The rows below come in pairs that one turn or mirror swaps. Which row does each named row swap with?
papok: [ 14  -1  22  23   1   0 -17  -8 -19  25 -12 -21   5   9  -5  30  14  -9
  12  18  14  15  18   4  30]
Ren: [ 17  -2  -9   5 -31  28  -8  -3 -19  14  16 -12  11  -1  -5  21   6   8
  22  12  36  -6  24 -17  28]
nubib: [ 14  -7 -11  19   4   3  -3 -14 -21  10  -3  11  11 -14  21  10   5  -6
   4  23  22  10   6  -1  25]
Mev: [ 12  -2  12  20 -29  17 -12 -28 -26  14   9  -5 -14  -8   5  19  -6   8
  10  23  16  -4  10 -12   5]
rek: [ 24 -10  -2  15 -16  -8 -12 -13 -32  13  16  22  24 -19  -4  19  -7   2
   7  -1   9  -2   5   8   0]
Bobi: [  6 -13   9  -4 -24  -4 -25 -11 -16  29  10 -10  27 -14 -15  24 -17   0
  20   0  12  -1  23 -14  24]
gaf: [ 32 -24  14   7  -1  -4  -1 -16  -4  23 -11 -21  35 -20   3  12   8   7
  11   2   2  12   7   5  -1]
pidil: [ 27  -7  19  39 -12  13 -13   0 -19  17  22 -34  -2  -1  17  13  -1   9
  13  10  20 -15  14 -13   3]
gegif: [ 41   1  19  22   3  32 -11 -17 -16  18  -4 -19  32   1 -20   9 -11  -6
   4  -5  10  -1  17  -6  -4]
kif: [ 31  12  -7   0  -5  -1 -18  -6 -31  -4   4 -13  17   2   8  16  12   5
  23   4  39   1  27   0   9]
goz: [ 32 -19  17  24 -13  12 -29 -11 -11  -4  10  -2  16  -8  10   8 -15  17
  19   3  15 -29   5  -3   8]
dobas: [ 29   4  15  13  -3  -1   3 -28 -26  11  13 -11   3   7  -2  15   5  25
  37  10  27  21  13 -10  12]
guza: [ 25  -8  -5  10  -6  -9  -8 -36 -25  16  -8 -17  15   0  -6  20  -5  16
  11  27  12  19  26  -6  34]
gafi: [ 39   4   8  19  -5   5 -10 -19 -29  10   7 -25  15  15  24   4   1  -4
  13   3  26  25   2 -12   2]
norun: [ 21 -11  10  18  -9 -10 -21 -13 -32  38   5  -2  11 -20  12  10   4  13
  -3  24 -11  -4  24  -2  17]
Pibo: [ 24  -9   5  28  31   9 -10   1  -7  16  11 -21  41   0  -1  13  12  16
  12  16   8  -8  20  -8  23]
bis: [ 28  -9  17   7  -5  20 -26   0 -16  14   7  17  -1  -4  13   8   6   7
   5  19   2   8  33   5  38]
mul: [ 29  -5  32  14  18   7 -17   9  -1  24  25   4  20   0  13   9   9   7
   6   5  21  22  20  -9  19]
kor: [ 28  -8   6  20  -7 -10 -13  13 -13  10  25  -2  15  11  20   6  -6   5
  22  11  -9  -9  33 -17  13]
Rarem: [ 23  -7  26   1  -6  21 -14 -14 -28  15 -14 -39   2  -2   2  12   2  15
  15  13  18  19  14 -15   8]
mesek: [ 31  -4  10  27 -14  30 -10 -13 -14  32   1 -10  32   1 -13  12  -1   7
 -14  -1 -11   4  36 -11  24]
Vap: [ 22  -8  23  11  -8   6 -12   5 -38   8  29  -7  48  -7  -1  17  -3  23
  16  19  13   1  23  -8  34]
kibo: [ 21  -4  19  25 -26  16 -13  23 -33  12  13 -14   4   2  -3  10  11  14
  12   8  18 -10  22 -14  21]
lavop: [ 29  -2  17  11 -17   0  -8 -36 -23   6  25   2  25  -1 -12  27 -13  -7
   3   3  23 -10  14   0   3]
mufe: [ 27 -22  13  18   3   7   2  17 -24  24  13 -11  16   0  -4  -6  11 -10
  18  13  -1  10  19 -27  21]
visat: [ 13 -20   7  16 -14  19 -26 -13 -19  27  23  10  36  -5  -4  12  10  30
  27   8  -1  11  -1 -11  20]
luk: [ 41 -10   7  29 -26  18   4 -37 -22  22   7  -6  22   6  -7  23  -2 -13
   9  -6   1   6  16  -2   5]
kubug: [ 42 -22  26   6  -6   5   7   3 -16   5   1 -23  24  20   0   4  -1  20
  -4   8  13  17  24 -14  22]
napul: [ 39 -21  28  31 -33   2  -5  -8 -20  -2  -1   0  16   5   2  10  -7   4
   0  30   3   7  17 -18  18]
dosal: [ 28  12  -4  16 -16  29 -15  -7 -13  27   4 -22   5 -10 -12  12   1  22
  -4  17   7  24  13 -15   2]
keb: [ 51   6   4  16  -7  18 -21  10 -15  35  22 -11   9  -7 -13  20   5  15
  10  23  10  17  34 -25   9]
peki: [ 43 -18  -7   3 -12   4 -19   5 -11   9  12   2  30  10   4  15   4  15
   6   7  23  19  46  -9  25]
sevak: [ 21  -9  25  18  33  16 -15 -12 -13  17  -2  -3   9  -2 -11  10  -2   8
   5   1  15 -16  10  -8   8]
zav: [ 37 -10   9  10 -18 -16 -26 -15 -15  15 -12   8  34 -10  -8  -7 -13  11
  19   4  21  10  19  -6  18]
Sibok: [ 27 -16  29  17 -18   9 -17 -29 -17  17 -12   3  16  -6  -9  20  -8  21
  25  16  -8  20   9 -22  13]
sadu: [ 32  13   2   3   6  20 -19  -5 -13 -17   8   3  34  -2  10  16   0   6
   0  19  12  12  -2  -9   6]
luden: [ 20   2   1  34 -16  29  -2  -4 -13  17   3  -1  34   7 -23   5   7  29
  13  19  21  -5  20 -15  23]
Sumef: [ 30  -9   9  42  13   0 -13  -8 -19  13  10  -1  39  15  -9  24 -15  21
  21   8   7  15   7   5  12]
lusob: [ 22 -14 -17  21   6  19 -10  -6 -35  21   4 -13  12   0 -19  16  -4  11
  10   0   3 -12  17 -17  -9]
Lav: [ 25  -3   1  19 -13   5 -15 -15 -22   5   9 -13  40  -6  37  15   3   4
  12   0   9  25   6  -5  29]
Mip: [ 36 -10  17  35  -9  20 -21  -2 -14  12   8 -24  23   9  25  11  -2  -4
   6 -15  33  -2  10  -5  21]
Dufe: [ 34 -13   9  28  -5  16 -31 -17 -15  35 -17  -5  29   9  18   5 -13  21
  12  15   6   8  10  10  13]
Fev: [ 21 -37 -11  11 -10  13 -21  -3 -14  20  -9 -11  29 -14   1  23  15   3
  19   9  -7   4  17 -20   8]
Limif: [ 23  -9  12   5 -22   8   3 -15 -19  26  41  -8  -2   1  -8  15  11  -5
  10   7  19   1  21  -7  14]
sos: [ 28 -14   6  22  -3   8  -8 -19 -17  33  -5 -24   9   8  -2  14  -9   2
 -12  16   6  35  23 -17  16]
banu: [ 38  -8   4   2   1   1 -40 -11 -23   4   1   4  31 -14   7  29  -3   1
  13  22  12   5  -4 -27   9]
Vad: [ 23 -18  21  27 -14   2 -10   3   0  30  23  -7  39 -25  -2  11   4  -2
   0   8  26  14   6   0  10]
zad: [ 26 -10 -23  20  -4  12 -15 -11 -10  12  11  18  15  -4  13  13  -4   5
   7   9   8 -22  13  -8   1]
dob: [ 19 -21  -6  -6 -11   6 -16 -21 -23  33  26  -3  20  -2  -1  34   1  13
  10  12  18  14  22 -32   8]
rili: [ 40  -4  15   7  23   9  -7 -16 -14  12  16   1  35   7  -1   7  -2  16
   4   3   8  11  16   0 -16]
rab: [ 19   6  17  24   0  25 -11  -4  -9   7  39   7  27  -2   3  14  -5  12
   8   9  31 -16  12  -2   1]
lubif: [ 34   2  19  24   6  11 -16 -10  -1  -1  -2 -16  60   2   6  16   5   4
  21  11  12  13  14  -4   9]
Lat: [ 26  -8  18   7  -1  33   2  -8 -26  29  14  -8  35  19   3  19   9  -9
  17  21   9  24  16   2  27]
beguk: [ 40  -8  10  12   0  18 -29   3  -7   5   3  -4  20  -7  17  26   0  18
  21  19   9 -16  43 -19   6]

lavop pairs with pidil
Mip pairs with luk
napul pairs with Vad
rab pairs with Mev
Bobi pairs with kor
Pibo pairs with guza
bis pairs with visat

